In the data rows, 50 means zero.
Here are some points, each followed by its number:
ndarray[57 53 45 61 48 60 41 73 63 43 47 34 65 63 50 28 55 59 84 42 90 41 64 66 64 64 66 76 65 42
        29 43 61 27 45 60 48 63 59 33 47 54 33] 0
ndarray[51 42 53 58 46 56 54 47 49 49 49 45 52 50 39 42 57 47 52 54 44 46 51 61 42 48 39 31 53 51
        50 50 53 37 53 50 49 50 49 41 42 49 45] 1
ndarray[52 49 77 34 43 40 55 18 45  2 66 49 48 36 53 99 53 89 52 47 91 82 53 46 80 36 48 44 37 57
        75 32 56 74 25 58 68  4 35 99 69 38 78] 2
ndarray[58 61 77 26 44 51 22 34 42 48 48 62 58 55 41 94 63 65 36 45 64 77 45 48 63 67 51 57 53 74
        37 43 54 69 24 32 71 31 58 39 46 40 83] 3
ndarray[47 61 41 66 39 58 52 44 65 59 65 46 48 64 48 25 42 47 60 44 51 54 51 47 50 49 67 44 45 42
        46 70 50 50 61 80 45 45 48 38 60 45 40] 4
ndarray[76 39 41 16 44 69 54 83 36 61 33 50 40 40 20 68 66 62 43 52 57 62 45 75 61 32 42 87 49 59
        37 54 54 44 68 29 62 52 78 48 43 59 23] 5
ndarray[56 56 65 51 68 56 45 46 34 58 40 76 49 49 60 65 61 35 49 52 45 32 43 40 37 45 68 69 39 45
        38 70 63 58 51 43 70 47 42 44 47 61 56] 6
ndarray[50 62 83 40 73 19 53 35 55 73 30 53 84 58 62 40 19 60 38 63 37 45 56 48 22 37 53 53 46 47
        51 55 60 48 43 40 69 61 46 65 46 55 52] 7
ndarray[73 11 44 29 73 19 60 56 43 17 56 27 46 67 97 70 36 56 10 81  6 21 15 40 40 41 17 25 59 31
        63 99 30 54 50 10 37 35 52 65 81 81 66] 8
ndarray[41 49 46 49 58 53 80 62 21 72 62 58 47 27 44 28 61 43 41 57 18 46 62 52 37 24 31 57 60 55
        58 28 50 42 53 37 63 71 71 74 31 68 46] 9
ndarray[49 43 99 58 28 32 74 52  3 51 87 95 20 35 69 70 82 72 57 63 73 28 46 16 83 54 18 45 67 38
        18  0 52 54 24 21 79 16 42 37 38 56 83] 10
ndarray[66 66 50 42 48 51 32 57 64 52 48 51 40 42 36 74 46 53 61 46 48 51 65 72 60 41 48 46 69 87
        46 58 43 62 45 71 38 55 47 30 50 42 43] 11
ndarray[42 45 30 30 51 34 58 54 52 39 18 46 59 53 27 42 39 50 37 47 72 61 36 64 57 52 40 36 77 38
        38 63 41 40 38 48 55 54 60 50 45 64 31] 12
ndarray[48 58 32 61 42 58 46 52 55 56 24 45 65 71 63 42 38 50 41 39 44 50 61 40 42 41 75 63 30 43
        44 45 56 41 66 71 53 65 42 37 46 36 43] 13
ndarray[78 47 37 28 54 47 56 70 71 11 68 40 49 60 58 65 92 59 99 55 87 29 29 99 73 82 31 12 56 99
        53 56 38 69  6 42 70 13 32 22 54 69 70] 14
ndarray[62 43 45 41 34 32 36 61 60 38 47 23 47 55 59 29 90 53 63 52 60 22 52 71 15 59 66 61 52 43
        53 48 57 38 30 39 35 42 28 54 23 83 30] 15
ndarray[26 75 61 53 44 45 51 33 85 82 71 27 63 54 71 38 27 49 30 36 55 52 62 31 45 29 45 28 51 53
        28 25 50 45 61 46 36 56 83 60 22 39 42] 16
ndarray[41 53 53 37 42 55 42 39 51 69 38 56 59 52 30 40 26 57 31 34 50 56 29 46 36 50 59 59 30 39
        51 49 72 30 66 49 45 57 64 69 50 68 50] 17
ndarray[49 47 60 54 54 35 56 43 44 49 53 48 41 55 62 36 76 42 58 59 54 46 47 39 43 65 42 38 60 58
        48 49 58 49 34 48 60 25 43 57 31 57 56] 18
ndarray[62 48 23 59 19 64 42 47 51 50 72 47 32 57 36 51 70 32 62 56 81 55 34 38 79 64 70 67 73 40
        67 42 34 45 55 71 60 56 74 61 51 35 63] 19
ndarray[51 61 36 30 44 66 76 45 65 71 49 51 53 37 32 59 41 64 55 38 37 79 58 81 63 42 52 47 68 67
        36 36 29 61 65 69 64 67 61 29 51 40 28] 20
ndarray[28 72 51 37 37 47 75 37 29 34 68 48 47 42 45 21 49 43 73 19 68 59 44 63 42 78 66 57 41 13
        62 45 70 23 82 96 56 57 75 40 60 22 54] 21
ndarray[54 23 32 41 41 50 59 86 44 35 53 48 17 43 48 37 45 48 49 58 21 34 43 54 27 52 44 53 45 52
        77 59 56 50 46 45 47 59 50 71 60 70 53] 22
ndarray[56 45 59 37 65 48 56 59 41 41 43 61 40 60 62 71 49 36 46 44 62 36 61 49 42 65 42 35 63 52
        52 85 35 55 53 24 45 48 40 38 50 60 60] 23
ndarray[37 71 63 13 83 39 44 57 59  0 36 60 75 97 82 63 77 14 95  7 70 45 28 61 39 97 55 46 47 29
        39 99 57 60  0 21 44 27  0  5 79 99 59] 24
ndarray[41 67 32 58 28 47 37 49 65 44 66 47 53 27 47 46 45 41 47 50 42 47 64 53 31 44 44 59 20 48
        80 58 43 40 67 47 44 59 51 51 61 48 54] 25
ndarray[62 48 70 58 14 47 38 68 42 70 74 47 64 57 52 35 57 47 22 57 40 69 29 73 41 62 47 70 24 30
        62 36 67 34 52 26 31 63 70 67 81 74 65] 26
ndarray[31 58 44 63 54 34 47 17 46 44 48 38 45 86 79 39 20 29  8 44 51 65 74 40 41 44 31 31 26 49
        64 91 61 63 80 58 24 75 28 41 60 40 65] 27
ndarray[61 51 27 34 34 48 41 47 49 42 63 42 68 44 58 63 19 93 49 54 72 72 38 58 58 57 54 50 30 25
        53 38 52 52 47 34 31 61 63 75 74 51 41] 28
ndarray[65 51 50 60 63 47 46 64 54 41 49 44 38 39 71 57 72 41 58 56 57 43 57 48 55 31 59 51 51 62
        46 62 47 59 25 42 37 47 33 39 37 51 62] 29
ndarray[41 62 63 51 52 50 48 30 47 62 38 55 61 51 51 35 48 46 52 49 37 48 55 45 26 38 61 55 43 43
        54 66 50 50 52 54 64 57 39 31 51 44 54] 30
ndarray[51 38 43 43 60 46 61 55 49 51 35 58 30 44 60 50 45 43 51 52 34 30 41 54 34 39 60 61 44 46
        59 82 54 44 55 42 62 61 40 49 38 56 37] 31
ndarray[40 55 54 57 52 73 40 51 66 64 66 57 48 43 55 51 46 63 54 63 42 43 62 60 82 24 56 67 61 74
        35 55 33 49 58 54 45 79 47 47 55 19 47] 32
ndarray[41 57 60 57 40 52 38 34 66 72 57 45 62 43 49 59 18 84 54 68 25 32 37 49 47 11 63 64 40 60
        54 47 49 44 55 62 58 83 67 71 40 43 27] 33
ndarray[56 62 49  8 30 64 41 24 53 80 70 54 91 64  1 90 53 75 44 61 78 59 54 28 99 58 61 80 61 88
        32 30 43 78 70 42 24 61 69 55 38 27 47] 34
ndarray[93 70 56 35 59 28 25 30 54 40 64 60 40 45 62 75 66 70 39 56 57 39 53 56 73 70 37 53 57 78
        40 50 21 81 27 52 43 44 40 25 68 46 81] 35
ndarray[57 69 50 51 45 52 39 56 71 64 57 48 41 50 31 38 58 70 49 52 55 50 47 72 39 64 52 66 45 35
        56 29 50 38 55 84 55 69 47 74 71 53 54] 36
ndarray[60 49 51 54 52 56 33 53 54 57 46 47 53 69 43 47 65 83 65 50 59 39 42 43 51 76 78 74 42 40
        62 46 63 52 35 45 56 59 61 54 57 71 41] 37
ndarray[60 50 81 51 61 41 58 54 26 38 45 63 44 60 70 68 55 48 33 56 26 44 50 13 64 50 52 63 52 47
        36 56 42 73 59 14 42 54 64 52 29 42 49] 38
ndarray[58 54 49 56 64 52 48 61 61 44 42 49 41 38 53 69 52 38 68 48 53 43 66 51 49 39 53 55 74 90
        55 71 38 57 37 81 53 62 21 27 42 26 46] 39
ndarray[51 53 33 56 61 30 57 35 53 43 39 63 41 51 44 61 57 37 58 41 50 53 47 50 50 47 41 38 51 51
        49 50 56 40 34 45 59 34 57 37 36 40 46] 40
ndarray[62 50 45 32 74 47 40 50 57 48 41 56 66 55 49 72 47 58 45 62 59 51 48 59 51 42 41 41 64 74
        45 83 42 64 51 38 59 47 51 34 50 49 58] 41
ndarray[48 67 60 40 67 34 51 29 75 28 23 33 64 66 45 27 33 53 59 53 77 46 46 77 34 84 46 19 61 41
        53 49 57 62 55 59 32 19 45 36 58 75 37] 42
ndarray[63 13 64 31 57 30 65 51 29 24 52 29 16 42 65 27 81 71 28 45 32 49 36 28 36 51 20 23 52 39
        99 43 44 55 51  0 34 14 53 46 63 64 40] 43
ndarray[74 33 33 35 64 49 64 62 35 52 23 65 67 56 51 49 42 79 49 61 65 43 20 72 43 61 36 66 58 54
        46 49 74 33 42 28 55 50 77 66 53 81 42] 44
ndarray[45 58 58 48 38 50 51 44 48 60 58 32 53 49 57 37 44 59 53 63 36 53 60 29 64 46 40 40 38 57
        48 34 36 44 52 49 36 54 57 48 54 44 42] 45
ndarray[70 68 58 35 54 28 32 33 62 38 55 60 51 62 62 70 65 65 53 54 60 38 54 57 60 54 49 42 59 56
        35 55 46 66 51 38 41 65 29 44 56 54 52] 46
ndarray[50 57 44 28 50 41 66 49 36 57 62 21 56 75 43 41 10 76  9 31 61 63 47 56 57 68 23 44 49 43
        48 51 45 51 64 32 24 41 89 56 48 61 51] 47
ndarray[52 49 50 47 54 45 54 49 39 59 52 63 50 48 48 50 54 48 35 53 44 41 46 57 53 57 44 45 58 47
        42 47 56 48 60 50 52 57 63 34 53 59 49] 48
ndarray[60 36 49 62 47 53 46 64 52 44 64 36 58 65 58 38 52 40 48 54 64 46 49 61 68 69 42 31 62 42
        54 41 54 33 47 43 27 34 49 41 43 69 40] 49
ndarray[60 60 55 53 54 48 36 59 33 68 60 52 61 67 70 45 63 45 58 62 65 35 45 56 47 64 76 66 61 70
        25 35 43 44 53 48 48 68 44 25 53 70 44] 50
ndarray[66 44 45 37 44 61 43 57 36 43 45 64 42 50 40 70 52 58 56 51 56 57 54 57 54 62 55 58 54 41
        35 50 54 53 50 54 57 57 41 41 59 52 77] 51
ndarray[60 50 57 78 38 73 29 63 69 40 76 34 53 59 31 31 56 55 85 63 42 42 74 46 99 41 34 74 32 71
        47 23 68 36 27 46 78 46 53 54 58 62 73] 52
ndarray[67 50 59 69 55 47 46 53 54 73 75 26 62 70 60 37 52 52 32 79 49 40 41 36 68 67 39 24 54 58
        31 28 38 41 54 16  6 45 61 38 66 67 41] 53
ndarray[59 44 32 27 41 37 63 59 52 54 54 35 58 61 16 39 78 60 43 36 73 66 42 65 72 78 46 19 79 45
        48 30 61 47 57 30 31 26 69 56 58 63 33] 54
ndarray[ 5 58 45 66 41 75 99 69 23 95 38 56 27 29  5 17 85 55 74 49 43 64 31 32 54 26 71 52 79 17
        44  0 82 35 88 50 79 28 99 50 11 48  1] 55
ndarray[23 76 43 72 31 55 52 27 41 77 50 69 54 44 51 17 57 31 45 62 39 33 42 38 46 35 87 61 36 14
        43 36 46 53 69 88 67 46 33 26 48 39 53] 56
ndarray[45 42 63 39 57 74 52 56 33 48 52 60 20 19 47 71 33 35 35 53 29 57 57 41 57 25 46 58 37 69
        54 73 43 55 74 62 42 67 33 55 40 24 68] 57
ndarray[38 61 56 30 44 53 55 45 43 28 50 65 53 54 44 64 43 45 55 43 53 52 41 45 81 53 51 51 48 56
        36 49 40 58 31 57 53 49 53 34 67 54 52] 58
ndarray[55  6 57 74 75 67 61 58 36 23 22 28  0 29 81 61 15 46 21 44 19 43 16 47  0 27 30 45 45 52
        71 99 50 41 68 49 35 49 48 99 15 27 56] 59
ndarray[42 51 46 60 48 58 52 61 47 64 42 49 39 58 48 49 56 39 67 50 63 43 52 64 65 57 74 46 59 54
        26 41 53 41 33 67 52 45 51 36 44 48 41] 60
ndarray[56 25 11 60 27 80 28 68 33 12 66 61 43 16  8 59 51 58 82 57 53 68 39 93 43 54 86 99 17 25
        92 69 61 38 38 99 84 94 49 95 67 31 60] 61
ndarray[63 58 52 33 51 45 42 62 52 62 66 38 56 33 44 23 46 71 43 66 54 48 50 61 66 53 52 63 45 59
        60 36 45 39 53 50 33 53 69 39 61 67 37] 62
ndarray[60 49 54 55 46 35 59 44 49 40 39 52 38 65 60 56 56 46 56 65 41 30 60 46 25 44 50 35 36 48
        39 61 48 54 33 28 63 41 43 61 42 62 49] 63
ndarray[53 25 30 60 86 45 76 72 46 57 24 46 38 61 76 53 26 25 42 53 20  6 40 67 15 26 39 17 69 50
        57 99 44 47 78 47 29 51 54 45 24 42 39] 64
ndarray[33 53 48 49 55 61 78 25 62 75 39 56 41 44 60 30 54 52 35 56 45 65 45 42 30 49 38 43 56 20
        44 30 62 56 59 61 54 26 80 47 36 44 38] 65
ndarray[72 38 45  3 33 83 57 38 55 20 29 40 32 45 12 73 26 57  4 25 67 99  0 18 60 77 17 57 27 28
        80 61 62 68 50 39 59 35 36 99 87 48 96] 66
ndarray[50 59 60 26 54 31 41 36 47 42 51 53 67 45 43 63 64 58 43 69 38 52 53 56 45 53 26 54 50 59
        62 50 44 62 52 35 32 61 43 55 50 63 56] 67
ndarray[55 53 49 44 55 36 57 33 56 53 34 39 64 60 56 41 46 46 50 46 59 44 46 58 26 61 56 35 64 48
        49 55 53 49 50 46 47 35 60 38 49 59 39] 68
ndarray[32 54 67 49 55 64 92 29 89 14 68 31  0 33 41 69 46 30 42 25 35 78 71 20 35  6 51 43 38 32
        99 26 51 70 24 99 36 62 39 92 49  0 84] 69
ndarray[75 26 51 51 40 45 42 64 42 28 71 56 29 50 67 50 47 59 31 58 32 41 47 46 50 41 52 47 37 52
        70 67 42 46 47 24 31 66 46 52 58 72 53] 70
ndarray[93 47 38 80 63 29 26 65 70 29 50 32 58 75 71 29 77 58 94 56 99 10 55 64 26 90 76 57 53 57
        80 39 94 21  6 36 64 25 50 61 40 83 27] 71
ndarray[31 62 50 71 25 53 58 26 33 28 45 52 37 53 48 50 78 53 68 73 67 24 61 30 74 67 71 63 56 49
        44 10 48 50 26 54 66 31 39 36 66 46 75] 72
ndarray[36 63 75 72 60 31 56 18 58 44 45 56 43 58 95 39 40 48 44 66 38 55 63 39 38 69 54 45 39 44
        32 94 53 73 38 41 40 52 28 44 38 59 55] 73
ndarray[62 24 39 47 30 88 62 53 42 13 36 57 59 41 38 74 41 66 63 13 82 70 66 64 76 71 37 63 65 64
        38 94 31 46 54 75 44 48 19  0 45 42 40] 74
ndarray[26 64 58 68 34 38 42  4 75 47 22 36 77 64 77  0 25 43 16 41 53 73 30 44 33 66 40 48  6  2
        33 66 73 44 77 60 55 65 68 50 61 59 55] 75
ndarray[43 38 64 63 22 38 56 56 78 46 85 32 34 48 76 52 67 39 56 60 27 47 66 27 70 36 44 30 54 58
        57 25 33 54 23 36 45 25 31 29 52 44 48] 76
ndarray[60 49 39 41 39 72 44 57 38 41 40 58 45 33 33 55 52 56 58 48 58 64 54 49 38 60 57 83 30 53
        66 59 55 43 46 68 66 60 42 68 60 42 63] 77
ndarray[41 72 75 50 53 50 44 40 66 61 74 45 60 60 65 65 41 49 52 62 49 58 74 46 56 32 66 49 43 68
        41 34 37 54 41 50 44 50 44 63 46 30 47] 78
ndarray[55 60 46 63 43 58 44 64 60 78 50 63 61 39 51 84 46 51 42 46 47 48 79 39 70 28 66 65 69 84
        39 48 11 58 66 55 21 84 56 40 31 28 46] 79
ndarray[48 61 52 33 52 53 50 31 53 50 57 51 63 56 46 58 36 58 35 50 47 66 59 45 39 43 42 54 48 62
        54 54 44 59 59 65 48 63 49 48 56 51 53] 80
ndarray[43 54 60 42 60 37 45 35 41 60 45 66 66 50 51 36 48 53 30 64 25 72 52 35 56 45 63 68 22 30
        50 60 51 61 54 55 65 56 38 60 31 52 66] 81
ndarray[54 50 52 95 50 81 49 71 89 54 69 23 44 62 71 38 56 52 77 43 45 29 62 74 51 61 53 46 52 67
        51 51 49 46 32 56 28 64 50 44 45 30 11] 82
ndarray[44 42 48 35 72 55 75 59 24 77 25 66 41 50 36 59 56 47 27 53 41 46 31 39 60 46 43 44 63 52
        44 62 52 57 52 38 49 52 59 57 31 49 52] 83
ndarray[42 44 54 52 49 51 35 60 70 49 58 56 73 68 65 42 39 44 64 27 49 53 52 61 51 49 58 34 44 53
        48 33 57 50 63 71 34 53 50 39 58 43 38] 84
ndarray[46 42 47 52 47 37 43 61 78  0 11 39 73 74 24 70 71 69 28 44 99 59 67 81  1 81 46 41 51  0
        95 53 85 49  6 78 62  4  5 92 71 45 84] 85
Which point above is nearest to each new point by angle? Its number follows each.
ndarray[58 52 55 49 59 54 38 43 59 44 42 51 57 43 58 43 53 48 60 50 66 51 66 68 40 50 51 42 67 48
        40 51 63 54 36 68 61 41 37 30 53 37 49] 39
ndarray[62 50 63 48 41 51 45 39 59 60 52 47 57 56 28 63 50 66 54 64 66 64 58 39 63 55 58 58 60 69
        32 39 50 61 53 34 54 49 52 50 49 43 54] 34
ndarray[55 25 39 54 63 74 58 83 61 49 97 46  9 30 61 75 53 37 27 67  3 86 62 39 70 32 28 50 52 66
        69 67  0 73 65 39 45 72 37 60 64 32 60] 57
ndarray[80 45 73 65 44 43 46 65 53 26 79 55 32 53 73 49 44 44 35 48 23 39 47 22 56 58 59 48 40 45
        58 54 48 43 54 37 22 54 55 48 59 57 42] 70
ndarray[43 42 46 37 54 30 74 45 24 42 56 62 44 51 49 68 55 27 35 47 46 49 47 58 49 62 27 29 66 60
        47 43 66 70 44 51 54 30 59 47 41 44 55] 40
ndarray[44 49 50 65 50 52 50 43 52 60 42 54 63 47 46 35 41 60 46 52 52 53 49 57 51 47 45 55 34 35
        47 66 59 36 57 44 61 50 60 60 51 49 40] 75
ndarray[35 46 78 61 30 51 51 59 42 38 52 47 46 52 40 59 62 34 45 57 32 53 65 28 45 44 60 66 41 50
        58 53 46 60 47 30 48 52 45 41 64 41 68] 38
ndarray[31 34 30 99 14 69 49 99 53 53 63 60 40 45 36  0 91 34 93 51 23 26 26 72 54 49 84 74 53 34
        53  2 64  1 55 53 51 58 66 67 51 64 41] 55
ndarray[64 44 42 62 57 42 96 72 31 72 70 66 32 14 26 34 45 58 43 83  4  2 67 39 18 13 52 47 31 48
        91  8 67 28 72 14 66 65 99 80 32 56 35] 9
ndarray[60 51 33 43 49 49 47 41 58 35 36 57 71 63 50 56 20 55 53 31 57 60 60 62 53 58 42 56 46 41
        49 60 39 47 45 73 37 64 37 37 67 45 54] 74
ndarray[59 50 41 55 37 60 34 48 28 53 62 48 52 46 31 30 66 58 70 44 53 60 39 38 65 75 74 70 36 15
        65  7 73 22 41 46 69 56 69 64 65 81 49] 37
ndarray[47 44 64 72 80 59 51 52 48 78 57 46 50 56 43 26 76 65 62 45 41 33 51 32 33 42 50 40 61 62
        49 41 70 45 57 35 72 31 65 65 19 44 44] 55
ndarray[36 54  0 37 88 16 51 37 32 31 28 23 94 78 44 45  6 55 10 33 76 54 29 64 24 48 25 46 58 49
        37 99 39 67 64 22 24 38 70 51 52 57 40] 47
ndarray[40 62 61 58 68 39 57 42 33 50 40 40 68 80 51 24 76 44 65 34 78 53 39 49 54 85 22 15 63 45
        35 10 52 54 59 36 38  8 67 41 37 64 33] 54
ndarray[64 61 53 47 59 45 32 46 52 59 64 49 71 61 50 54 34 62 33 39 53 46 50 50 52 53 53 69 36 53
        47 60 44 55 57 49 25 75 49 38 59 61 48] 80
ndarray[26 40 50 30 67 55 53 68 39 66 28 68 31 36 39 59 48 63 24 51 42 61 33 36 48 51 44 40 78 49
        30 59 63 47 51 33 64 47 67 58 31 53 48] 83
ndarray[61 47 59 55 52 51 40 53 70 51 62 42 64 53 56 48 38 62 71 68 42 38 63 70 36 41 53 55 63 65
        44 66 34 51 43 43 45 76 50 50 42 52 37] 82
ndarray[41 54 49  4 65 66 42 46 30 13 42 41 46 41 14 87 58 64 28 53 73 72 42 36 45 94 44 43 25 34
        87 43 60 53 50 40 83 41 53 93 75 45 73] 66
ndarray[52 45 43 49 49 65 49 73 51 35 63 42 47 43 38 50 45 23 73 61 37 42 62 61 44 53 58 47 47 55
        55 60 46 28 60 58 49 65 46 37 68 47 56] 61
ndarray[27 69 48 68 56 74 69 42 70 38 48 37 33 42 65 78 44 38 36 34 38 70 52 21 58 34 39 48 42 54
        67 54 35 49 57 66 41 67 46 87 44 19 79] 69
ndarray[69 63 56 55 31 41 44 59 51 45 76 50 42 54 48 40 52 47 72 57 52 37 64 51 59 53 55 57 55 44
        33 28 58 49 34 44 53 49 58 52 61 63 47] 52
ndarray[49 52 40 50 67 46 56 32 58 29 32 55 55 48 71 55 33 41 43 28 49 46 56 64 42 59 34 46 49 44
        45 84 42 40 51 60 35 57 33 36 53 41 55] 27
ndarray[52 42 50 49 56 44 43 53 39 40 41 49 52 50 56 55 59 36 51 38 68 53 53 43 53 70 44 49 46 56
        51 69 59 57 47 37 54 42 40 32 56 56 53] 24
ndarray[33 47 55 58 25 58 54 50 43 45 48 47 43 36 50 35 58 35 71 30 55 51 43 42 44 61 47 40 55 24
        46 32 48 38 48 79 50 36 51 41 67 28 50] 21
ndarray[38 46 48 56 24 62 43 40 60 50 63 43 39 36 47 48 64 45 58 47 41 59 56 37 65 36 40 35 53 68
        45 29 47 50 45 68 47 41 57 45 53 22 47] 76
ndarray[50 27 47 31 60 44 44 44 36 48 40 70 36 52 51 63 32 33 62 53 59 47 47 41 66 58 45 46 43 59
        62 53 44 58 56 55 52 48 33 16 53 56 57] 23
ndarray[60 34 33 32 59 47 62 56 42 43 25 47 35 46 26 71 51 63 41 47 68 49 36 44 45 69 19 32 66 59
        60 45 65 69 38 56 71 29 64 87 32 32 59] 66
ndarray[45 46 44 68 70 50 52 57 32 31 41 47 35 41 68 54 51 37 44 41 45 50 65 47 32 39 34 44 23 39
        67 79 52 42 48 55 51 57 36 75 45 43 62] 59
ndarray[51 47 52 49 49 56 38 43 83 57 66 42 62 46 53 52 43 60 58 52 52 50 58 61 65 32 51 64 46 64
        42 53 50 62 51 68 45 70 48 49 54 36 43] 32
ndarray[30 82 61 13 43 22 62  0 72 14 46 46 59 37 60 72 34 54 23 12 81 69 69 24 71 79 28 35  7 38
        33 46 40 77 46 34 30 24 49 59 34 44 84] 2
ndarray[37 68 74 54 45 54 77 33 75 37 69 32 60 55 62 40 39 55 20 38 37 59 71 38 70 27 41 45 52 49
        35 45 48 44 62 50 24 63 60 64 57 30 51] 16
ndarray[20 60 26 81 46 66 81 46 51 71 50 49 31 53 60 40 32 31 51 28 38 62 58 37 31 52 56 13 47 36
        43 33 48 31 60 61 59 47 58 29 40 51 75] 65
ndarray[35 57 69 54 53 50 50 52 70 63 52 36 64 52 61 43 39 59 38 51 43 55 61 31 45 37 49 38 62 49
        45 50 53 36 55 45 38 57 66 48 40 36 32] 16
ndarray[53 58 55 56 57 35 45 43 47 64 50 76 47 53 80 80 51 64 45 46 40 50 47 28 66 48 38 47 47 47
        36 46 41 49 49 36 60 48 52 54 39 47 54] 38
ndarray[23 79 59 62 47 65 49 41 49 65 43 54 47 48 55 30 58 42 54 50 51 48 59 50 39 43 63 68 33 35
        46 23 58 47 66 69 69 49 38 34 58 48 58] 56
ndarray[47 63 39 49 44 57 35 24 52 59 36 39 70 67 56 43 31 53 67 48 87 51 70 47 45 54 29 66 47 70
        35 58 64 88 42 81 41 18 46 41 74 57 51] 42
ndarray[39 39 58 27 85 42 83 43 26 59 69 76 59 38 31 36 85 39 25 72 55 34 42 51 52 70 45 32 65 53
        42 11 39 62 38 22 16 53 55  5 78 60 50] 48
ndarray[46 53 49 48 57 48 58 51 49 64 52 52 48 44 46 62 48 51 50 59 42 50 61 58 48 36 51 52 61 63
        45 60 52 52 57 48 43 66 64 45 41 42 34] 79
ndarray[70 36 33 38 60 30 53 44 49 47 57 57 26 28 81 58 73 47 91 44 71 36 76 48 48 58 42 28 55 89
        68 50 39 62 19 66 87 30  2 39 57 42 57] 14
ndarray[49 24 73 35 59 65 56 55 15 62 76 56 25 33 42 67 58 48 54 49 50 47 36 43 74 27 29 32 91 81
        39 30 44 60 32 31 60 14 77 42 26 25 51] 10
ndarray[57 54 49 33 44 45 45 47 57 46 48 49 55 52 41 48 48 54 54 53 55 58 48 46 52 62 40 54 52 42
        48 44 56 46 52 50 59 50 55 56 55 59 52] 66
ndarray[55 38 82 36 33 56 40 56 93 32 36 47 32 30 36 76 83 30 99 60 59 28 64 74 25 54 10 44 76 99
        56 36 29 99  0 37 99 16  0 31 23 15 64] 14
ndarray[53 41 60 44 70 40 52 47 35 32 46 47 44 40 70 52 41 42 22 43 43 37 28 33 45 57 23 31 33 38
        56 78 50 51 39 10 41 43 59 60 54 62 48] 8
ndarray[47 56 48 47 34 49 48 36 62 53 60 45 47 45 54 51 49 73 34 45 60 57 40 44 46 34 51 48 47 48
        53 36 61 53 54 54 56 55 70 71 35 51 41] 16
ndarray[39 60 44 76 45 54 52 45 55 67 50 55 57 40 57 37 50 49 61 55 43 38 48 56 45 41 63 66 37 38
        49 40 53 37 58 73 69 62 50 35 50 53 55] 56
ndarray[30 46 36 79 78 45 56 52 55 73 36 69 41 45 37 49 37 60 67 56 46 29 67 36 36 21 90 83 65 61
        20 59 54 39 54 68 43 73 45 29 15 43 51] 79
ndarray[19 50 43 52 57 54 70 44 27 71 20 49 68 66 30 37 48 15 48 51 34 49 25 46 52 63 49 41 60 44
        35 53 57 21 60 51 66 22 45 14 41 49 31] 55
ndarray[41 18 48 53 45 28 71 69 32 60 47 51 50 53 57 28 58 38 49 50 21 39 28 61 16 52 36 22 41 34
        64 47 65 42 74 34 64 42 55 57 58 78 37] 22
ndarray[74 54 48 20 48 40 62 33 64 84 35 66 58 31 41 41 44 57 46 59 53 47 49 74 25 57 34 87 49 65
        40 71 47 55 36 76 80 84 39 45 52 39 30] 20
ndarray[58 54 42 42 59 52 45 52 39 68 30 62 57 50 46 59 34 54 34 46 44 44 36 60 47 64 52 55 43 40
        51 58 48 44 67 37 45 62 55 51 40 59 45] 17
ndarray[34 62 57 41 52 40 41 15 76 43 51 29 71 53 46 29 31 63 49 54 51 67 54 43 39 58 44 39 55 49
        59 31 60 32 30 62 51 45 42 51 52 49 43] 42
ndarray[49 66 45 77 59 28 40 27 68 51 32 46 80 58 65 25 28 27 47 35 46 68 44 19 21 50 61 46 28 26
        55 52 67 35 56 56 49 41 29 36 67 36 39] 75
ndarray[56 53 47 23 69 37 66 50 31 39 43 45 43 67 79 47 39 46 26 47 36 45 38 36 49 53 36 32 37 46
        62 68 54 65 48 17 37 53 55 52 50 73 44] 8
ndarray[62 44 79 91 47 45 56 50 70 60 40 27 61 70 75 22 43 53 46 43 23 29 59 72 23 24 40 29 48 45
        75 71 48 62 62 47 34 29 33 60 47 79 45] 64
ndarray[64 42 57 39 59 45 70 54 15 48 52 60 38 31 40 64 66 34 34 58 27 52 30 33 43 61 27 43 38 42
        74 48 69 58 47 17 67 31 58 51 56 64 71] 43
ndarray[39 62 46 36 57 31 68 31 45 53 49 44 49 54 50 58 47 38 30 37 52 81 54 34 50 48 45 40 44 44
        57 59 39 54 60 56 34 68 39 59 60 30 47] 27
ndarray[51 45 40 41 40 67 45 56 54 61 62 52 57 46 13 56 56 83 58 43 65 65 56 50 74 48 56 71 62 53
        23 24 50 46 53 48 44 47 67 69 40 39 35] 34
ndarray[61 40 48 17 79 21 46 41 28 23 25 77 33 40 72 82 48 50 22 36 53 51 51 48 47 78 37 29 60 62
        37 99 28 62 56 15 47 26 22 38 35 59 48] 23
ndarray[41 56 49 87 59 52 48 52 47 59 42 55 31 37 48 37 61 46 81 49 61 41 55 68 38 49 72 48 57 49
        35 27 55 47 33 61 56 52 51 28 22 34 44] 60
ndarray[38 71 56 51 42 51 69 22 67 47 61 38 44 56 57  6 40 50 45 38 49 51 49 48 39 27 31 15 42 44
        62 39 54 42 66 56 39 40 55 43 58 40 33] 16
